Each named move below is a turn or a mirror, shown by a few rows before and after it. Which moves, in which order, take the first row of each later pair to the second? The first pair is answered.
Pag (before -> after):
[-30 -14   1  11  13  17 -11  11  -3  14  32  17  18  -7  -4   6  21   5
  -8  13  -5  17  20  14   9  -1   5  -9  -2   0  -4 -30  -4  -2 -18   9
 -11  21] -> [-33 -14   2  -3   4  11  -9  -5 -15  21  13  24  26 -20 -17 -22  12   1
  -8   4 -17   9   0  11   0  -6  11 -22  22 -12 -17 -11  13  11  -8  -7
  -6  14]
[ -5 -12  14  18  -1   6   0   7 -18  -6  -8 -12  -1  -8 -11 -19 -11   6
  -1 -11   1  11 -10 -26   9   6  -4 -19  21 -15  -5  17   4  15  -2 -11
  -4   1] -> [ -5 -10  16  27   8  10   0  20  -4  -9   8 -19  -9   5   3   3  -3  12
  -4  -3   8  18   8 -23  18  11  -6 -10   1  -3   9  -5  -9   9  -5   9
 -13   5]
[-11 -12  -8   7 -13  -3 -18 -11 -13   7  -4  14  28 -11 -13  -9   2   8
  10  29 -33   4 -17   8 -15  10  15 -10  25  29  -7  16  11  17  13   4
  20  15] -> [ -8 -14  -4  22  -1   5 -17   8   2   0  18   4  16   5   5  23  11  16
   7  32 -20  11   6  11  -8  16   9   6  -1  39   9 -10  -6   5   6  23
  11  24]
Soke (before -> after):
[  4  16  -2  -8   0  -3  17  11  -5   7  12  14  -2   9  -5   7   1  13
  -7   2   2   0   9  10 -14  12   0  14 -13  22   6 -16  -6  -1  12   5
   5 -14] -> [ -2  12   1 -13  -4  -5   8   2  -5  18  11   9  13  -5 -21  -1   5  12
  -1   5  -9  -1  -7   5 -15   7  11   7   1  21   3 -14  -2   8  16  -5
   5 -16]
[  1  12   4 -15   5  -9  17   2  -9  11  -8   5   1 -14  -7  -5  15   1
   5  -4  19   7  -3  11  -1 -10   7 -13   7   1  -5  -5 -12  -2 -11 -17
  -2   0] -> [  2   8   0  -7  13  -1  21   3 -13  10  -7  -2   2 -16  -6  -4  12   4
   6   0  19  12   2   6   0  -8   7 -11   7  -3  -2  -4  -7  -3 -15 -12
  -5  10]
[-12  10 -23  -6  -5  -2  -5   4   4  15   8  18   9  -2  -1 -17  -5 -16
   7   0   1   2   5  31 -19  -5  -4 -14  27  18  -6  -8  -8  -5 -14  17
  -1 -16] -> [-19   7 -29   1   1   1  -2   5   1  15  10  14  12 -12   0 -15  -5 -11
   5   3   2   8   8  27 -17  -6  -4 -16  27  15  -6  -4  -6  -1 -15  18
   0 -13]
Salir (before -> after):
[  1   7 -15   7  -5  -8 -17  -6  13   0   1  17  -4 -32   0  14  -5  -3
 -10   6 -36 -13 -18   3   4  24   5   6   8 -10  15   2 -10  -5  10  -3
 -22  -9] -> [  3   2 -14   7   1  -6 -17  -5  10   1   2  16  -7 -31   2  15  -9  -5
 -12   4 -37 -11 -20   2   2  25   2   4  12 -10  14   6 -10  -3   7   1
 -22 -10]
[ 17   0  38 -21 -31   3  17  16 -28  -4   5  -5   7  -2  15  16  -7 -19
  -4  14  -2  -9  14  11 -17 -10  11  35 -19 -14  12 -17 -31   8   4  -2
   0   7] -> [ 17  -7  32  -8 -23   0  12  17 -34 -10   9 -15   4   2  14  16 -10 -24
 -13  11   0  -5  19   4  -5 -11   4  35 -21 -30  14  -9 -29  10   4  -1
 -11  13]
[  2  -4 -15  28  21  18   7  19  -5  -5   1  -2  15  -8  -4   1  -8   0
 -16   1  -2  11  21  -8   8  17  -5  -2 -10  -8  -5   8   1  -1 -17  10
 -26  14] -> [ -7  13  -7  -6  -1  11  10  10  12  16  -6  16  19 -16  -9  -2  10  14
   4   0  -7  -3   5  13 -24   9  10  -1 -10  26 -13 -13 -25  -3 -14  11
  -5   1]
[ 16  10   3  13  14   7  16  24  -6  -4  -9  11 -18  19  15  -1 -19  -1
   5   3  14  -5  18   3 -12   3 -10  15 -14   2  -6   6   4  -8  -7   6
  -2   6] -> [ 15  16   6   0   7   4  15  22   1   4 -11  15 -16  19  18  -2 -16   7
   9   3  14  -8  13  12 -23   1  -5  16 -11  12  -8  -4  -5  -6  -7   9
   3   1]
nen (before -> after):
[  0   4  19 -19 -20 -28 -19  -3  25   9   6   5   0   7  -4  10  21   9
   4   0 -12 -23  -8  11  -8  -9  -5  11  -8  22  14 -17 -21  -4  22   3
  -1 -24] -> [  0   4  14 -20 -26 -28 -15 -18   3  14 -11  10  11  -5 -20 -12   7   6
   4  -4 -10 -23 -25   5  -9 -17   1   3   7   4  -3   8  -6  14  22 -21
   5 -27]
[  0  -9  -5  21 -12  17 -25  13 -10  19  22 -23  -1  -3 -15  24  10   3
   7  13  15   1   6 -14  14  -1  21   7   6   6  11 -34 -10  27 -20 -16
  -4  -5] -> [  3   5   6   2 -20   5 -21  16  15  13  18   0 -21   8  -2  26  20   0
   6   7   5 -14  16  -1   0   1  12   7   4  24  22 -44 -25   4 -13   3
   4 -21]
[-18  14 -10 -20  -2  20  18  -5  -4   8 -23  41   1 -21   2 -34  -5  -6
   8  -7 -15   8   9  14 -11  18   5 -27  35  33 -39  11   0 -13 -16  35
  13   8] -> [-19  -4 -19   6   6  38  10  -9 -24  19 -13  16  18 -31  -9 -26 -12  -5
   8   5  -3  32  -3   0   1  13  13 -24  33  12 -47  20  17  13 -25  24
   5  20]
Goz (before -> after):
[ -3   1  10  23 -14  -6 -21  -4   3  27   7 -16   4   6 -14  14 -13  -1
  -7  15  12  12  -3 -19  22   0  11   1 -11 -15   4  -2   0  24  -4 -13
   1 -10] -> [ -4   5  10  20   1  -1 -18  14  17   7   9  -1 -17  14   7  17  -8  -1
 -11  12   3  19  26 -10  29  18  -6  -2 -11  -1  15 -11  -8 -11  -8  21
  -4  -2]
[ 29  33   8  -6  -7   7  30  21 -24  -3 -20  27   6 -12   4  -3 -21  11
   8   7  25  16  31  12 -11  -2   9   2 -10  21 -16  -3  -5  -6   0  21
   5   0] -> [ 29  31   5  -6 -14   5  29  11 -35   0 -32  26  12 -16  -7 -16 -29   5
   5   6  25  12  20   7  -7  -7  13   0  -3   8 -24  16   4   4   4   2
   7  -3]
[ -7 -10   8  13  -7  -5  -8  -6 -10  -6  15 -11  27   1   9  -2  10 -17
  -9  12  -7 -11 -33   3  10   6  18  -7  -1  -8 -14   6  13  21  14  -6
 -19  -5] -> [-10  -9   9  11  -4   0  -6  10   1 -11  26  -7  19   4  26   9  17  -8
  -9  16 -11  -5 -14  18   5  14  16   0 -11   8  -4 -15   2   5   9  17
 -18   5]

(2 to 3 moves a pair)
[ 20  -4  12 -12 -33 -17   6 -21   9  20  -7 -15   1  18  -3  10  12   2
   8  -9  -1 -22 -14  -9  -9 -16   8   0 -16  13  -5   2 -13  12   2 -18
  13 -12] -> [ 11  -1   6  -9  -6 -12  11   1  21   7   7  -6 -13  23  31  22  18   2
   2  -5  -8 -10  24   2   0   7  -7  -1 -17  24   5 -13 -18 -21  -6  24
   2   2] : nen then Goz
[  4 -20  19  10  10 -21 -19 -23 -14  -7  -5 -32   9 -26 -12   2   1  -9
 -11  17 -10   6 -14 -20  32  -9  -9 -15   5 -22  23  12   8   1  -9 -20
   3  15] -> [ -2  -4  30 -14   0 -25 -18 -17  19   1   3 -18   3 -22  -3  19  25   4
  -5  20 -15  -8 -12   0  10  -8  -3 -10 -10  24  35 -27 -22 -14  -4   1
  14   8] : nen then Salir
[ -1   7 -10   1  15  25  24  26 -10 -12  25 -27  14 -16  -9   4  -6  -4
  -8  -1  28   2  19  14  -3 -11   5  40 -28 -21 -12  -5 -10   6   4  -6
   6   2] -> [ -4  14  -9 -21   0  20  28  11 -13   1   7 -13  25 -29 -22 -13  -6  -5
  -2  -5  18  -8  -2  18 -20 -18  16  31 -11 -19 -25   1  -8  11   8 -21
  22 -11] : Salir then Pag
[ -4  32 -24  -3   0  36  26   6  -2   6   8  18   5 -20  16 -20   1  20
  19  11   6  19  15  19 -28  11  18   7   3   7 -24 -11 -10   2   1  12
  14   8] -> [  5  16 -24  16   2  26  22  -5 -27  -9  -7   2  -1 -18   3 -33 -24   1
   5  -3   6  17   7  -8   0   3   8  -5  18 -37 -23  31  14  16  11 -14
   1   5] : Salir then nen then Goz
[  7  -6 -16  31   3  12 -14   4 -20   4   0 -20   8  10 -12  -4 -28  -4
  -9  -3  19  15  -5 -24  16   4   5  11  -7 -13 -18  26  29  18 -10  -8
 -14  12] -> [ 14  19   5  -8  -6 -10  -7  18  23 -15  -4  12 -23  28  10   2  -7  -7
  -4 -15  -5 -12  15   5  -2  10 -14  11 -14  26   6  -4  -2 -34   1  25
  -4  -7] : nen then nen
[  2  -3  -6  21   6   3   2   6 -17  -3  10 -21   3   6  -6  13 -13  11
  -6  -3  15   7   3 -10   2   2   2   7 -21 -23  10   1   2  14 -11 -12
 -10   9] -> [  3  13   9   2  -1  -5   1  13   6  -5   9  -3  -9  13   2  20   1  17
   2  -5   7  -7   8   6 -10   1  -3  12 -27   3  16 -23 -15  -6 -10   3
   0   2] : nen then Salir
[ 14 -11  11   4  18 -15 -19   9  -4 -30  -3 -18 -28  29 -11  10   9 -12
 -23  -8 -17 -16   0  -7  32   0 -11  -5  -2 -11  33   4  -2 -11   1   1
 -30  -6] -> [  6 -14  12  -8   1 -17 -31 -10  -2  -5  -1 -26  -4  10 -33   9  17  -2
 -11   1 -25 -21 -37 -14  21 -15  10  -8   7  -6  20  -4  -8  17   7 -20
 -21 -11] : Soke then Goz then Pag
[ -7 -16   3  26  18   9  -9   4 -13  19  12 -28  24 -26 -24   5  13  -2
  14  10  17  26 -25 -30   4  -2  20  -8   2 -27 -16  18   4  28  -3 -15
  -1   7] -> [ -3   1  20   8  16  -3 -11  29  28   0  28 -14 -14   0   2  32  34   4
  15   7   8   8  11  -7  -2   2  -1   4 -24  15  18 -24 -29 -17  -5  28
  -4   0] : Pag then nen
[  7 -14 -12  21  -3  14   7  20   5  26  21 -11  40 -23   0   4 -12  -5
  12   6   7  18 -21   8  20  10   5  14  13   1   4  -5 -10  39 -17   0
  12  11] -> [  3 -15 -15  18   6   9   8  29   5  10  12   4  29 -25  14 -12 -17 -14
   5   0 -15  24  -5   6  27  26 -14   1  34  -2   5   9   0  11 -12  18
   9  18] : Goz then Pag then nen
[  7   8   2 -18  -7  -5  10   1  16  -6 -16  22   0  -2  11 -12   0  -1
  -2  -8  -8   5   7  11  -5  11  -8 -13   9  15   2   6   4 -10  -5   9
  -2 -12] -> [  4  12   0 -20 -12  -6  12  -7  12   2 -16  25   8  -9   7 -15   1   2
   4  -7  -3   6  -4  10 -10   8  -2  -9  12  14  -5   5   4  -2  -3   3
   0 -13] : Salir then nen then Salir
[ 11 -17   3  18  -2  -2 -10  -5  -7  -4   6 -30   1   5 -11  15  -2  -8
 -18   4   6  -6 -10 -26  18 -11  -4  -4  -2 -25   9  11   9  16   4 -19
 -14  -5] -> [ 10 -12   7   6   4 -13  -2   7   4 -26   1  -3 -24  11   7   4  -5 -17
 -26  -3 -13 -13  13 -17  20   4 -24 -10   6 -20  16  14   9 -19   8  12
 -15  -4] : Goz then Goz then nen
[-11 -20  -3  25  24  13 -17   0  -8  -5  20 -22  13  -8  -9  15   3   2
 -12  20   2  27  -1 -12  29  -3   4  -2  -1  -7  -1   9   9  21  -9   5
 -14  19] -> [-10 -17   8  12  21   4 -19  10  14 -14  31 -13  -4   3   5  25  15  -2
 -14  17 -11  19   9  -1  27   0  -3   5  -6  12  13  -7  -8  -1  -6  28
 -13  15] : Pag then nen
[  3 -21  -9  -2 -12  -3 -15  31  41 -16  30 -12  23  12  28  47  20   3
  -2  17  12   4  46  32   1  38  -6  11  -6   3  17 -39   2 -20 -11  12
   8  13] -> [-10 -29 -17 -23 -34  -2 -27  -7  18  20   7 -14  66 -26 -12  11  17   4
   9  24  -4   7 -11  21 -17  23  24 -11  30  -6 -21 -13  20  23  -5 -30
  22   5] : Pag then nen then Salir
[-27   2   9 -21 -28   0   0 -16   0  25 -18  11  19 -37  -6 -19  17   5
   8   3  -6  -8 -19   3   8  -7  34   9  15  14   1  -5   2  -7  17   2
  15 -18] -> [-24  -3  -7   6 -11  16  23  -9 -27  14 -27   6  20 -32   1 -30 -13   0
  -3   2  15   4  -2   0  20   0  27  13  15 -16 -12  20  24   1   6  -3
   9  -3] : nen then Soke then Pag
[-28  11   9  14  12   0  20 -14  27  -8  14  10   7  24  23  19   8  17
  18  -4  21  27  -1  13  -1  -2  29   7 -21  16  -8 -34 -25   0 -19  10
  18  30] -> [-29   1   2  14   6 -10  18 -40  -6 -14 -18  16  18   9   1 -25 -16  -5
   8 -15   5  25 -27  -9   6  -7  25 -17  12 -25 -26  23   8  16 -11 -25
  14  24] : Salir then Pag
[-11  19   0 -28  -8   1   9  -3   3   7 -13  32   4  -3   3 -19  -4   6
   7  -9  -8  -2  -1  16 -21   3   0  -3   9  16 -14   0   2  -1   3   3
  18   0] -> [-11  -3 -10   7   1  19  -2  -4 -21  13   1  -3  21 -11 -10  -6 -11   7
   2   3  11  17  -9  -8  -1  -1  12   1   5 -13 -17  10  13  26  -7 -12
  -1  15] : Goz then nen then Salir
[-12  10  -7 -37 -21 -13   0   2  19   8 -10  21   8 -25   2 -12  16   7
  11 -11 -35   4 -13  12 -26   5  14 -13  29  38  -6 -12  -5 -12   6  13
  15   7] -> [ -3  -9 -10  -2 -21  -2 -11  -8   5  30  10 -21  28 -28 -18  11  17  11
  13   2  -6  16 -34  -9 -19 -18  30  -1   8  17 -10 -16   0  31   1 -23
   8  14] : Salir then Goz then Salir
[  8   0  22 -18 -25 -24 -25  -9  20   6  11 -18  -1  12 -16  21  26  -4
   4  -6   4 -25 -25  -2  -5 -29   5   7 -27  10  17 -22 -25  13  19 -30
   4 -25] -> [ 15 -20   9  14  -1 -29 -26   1   1 -29   6 -22 -19  21  -4   9   0 -25
 -20 -12  -3 -16   3 -23  38  -7 -21  -2 -13 -30  25  23   9  -6  16 -19
 -20 -14] : Salir then Goz then Goz
[  4   5  13 -20 -17 -10 -30 -11  33 -11   5 -11 -15   1 -12  21  30   0
   9   6 -24 -15 -13   0  -6  -7  -9  11  -8  27  26 -24 -24 -17  20   2
   5 -26] -> [  2  14   8 -35 -19 -17 -18 -14  25 -21 -19  19 -17   0  -8 -14  14  -9
   2  -5 -40 -14  -8   1  -7   3 -17  -2  16  19   9   5  -8 -26  19   6
  11 -30] : nen then Goz then Goz
[ -3  -3 -13  26   9  33  12 -14 -34  -5   2 -32   8  10   1  -9 -28  -7
  11  10  36  -1  -7 -17  15  -6  12   5  -5 -30 -15  18  26  40 -10 -29
 -10   1] -> [ -1  -3 -10  35  17  35  10   4 -16  -5  22 -37  -2  22  17  17 -16   3
  15  18  46   5  10  -5  14  -5   9  20 -27  -9   0 -10   6  32 -14 -12
 -12   5] : Salir then Pag then Salir
